In the data rows, the value 128 means zero.
Here are some numbered points:
142 100 183 112 66 82 114 116 167 143 126 74 150 110 218 163 0
121 99 117 96 168 150 103 118 131 122 126 100 118 93 113 158 1
132 142 93 118 150 151 157 108 82 138 148 147 99 114 121 139 2
120 151 111 149 114 142 158 135 100 157 143 188 130 142 114 100 3
89 124 194 156 173 79 94 155 162 56 114 93 118 179 132 101 4
163 162 134 154 98 148 163 135 126 155 133 143 116 160 105 120 5
91 138 108 114 188 143 145 113 98 119 130 162 112 114 121 117 6
103 113 155 131 110 100 130 133 164 101 91 103 135 137 173 118 7
154 122 109 112 126 150 113 124 129 113 119 114 133 98 108 142 8
127 138 79 130 117 151 149 152 113 131 109 152 137 142 78 131 9
145 90 141 143 104 97 108 163 102 154 164 151 188 117 154 106 10
140 120 92 119 130 154 116 129 141 157 128 137 142 113 105 148 11
176 131 130 131 82 161 135 124 145 147 108 128 158 100 136 145 12
115 148 160 143 117 109 134 99 134 135 144 148 108 152 151 100 13
116 130 114 129 146 134 146 123 100 149 144 162 110 107 111 101 14
120 117 166 145 132 90 110 146 138 103 134 121 144 148 155 95 15
128 160 103 113 148 146 168 101 80 132 148 143 91 127 128 154 16
162 156 137 162 106 151 166 143 108 161 127 141 121 161 99 129 17
120 107 114 98 162 154 113 121 137 114 117 103 115 102 112 160 18
134 123 150 125 122 118 109 98 128 145 159 117 125 122 168 132 19
112 116 162 140 154 83 106 139 145 91 137 119 141 141 155 92 20
Which five points above are nearest to each new point? Their numbers follow each, smallest number first.
133 138 149 137 139 104 145 173 94 97 140 131 134 152 137 131 -> 13 14 15 17 20
120 143 113 165 108 125 130 123 117 162 135 165 124 161 105 80 -> 3 5 13 14 17
118 146 135 145 78 102 160 160 148 111 70 121 146 148 135 119 -> 5 7 9 12 15
146 92 85 104 139 164 110 131 126 172 144 144 149 76 110 156 -> 1 8 11 12 18
143 123 93 123 121 161 119 130 152 153 126 137 143 115 109 148 -> 8 9 11 12 18
149 120 118 129 121 150 107 118 140 168 135 120 143 126 126 149 -> 8 11 12 18 19
143 152 130 124 110 151 142 124 154 98 92 114 122 130 106 134 -> 5 8 9 12 18
99 118 70 113 156 149 143 157 113 114 106 157 125 119 66 121 -> 2 6 9 11 14
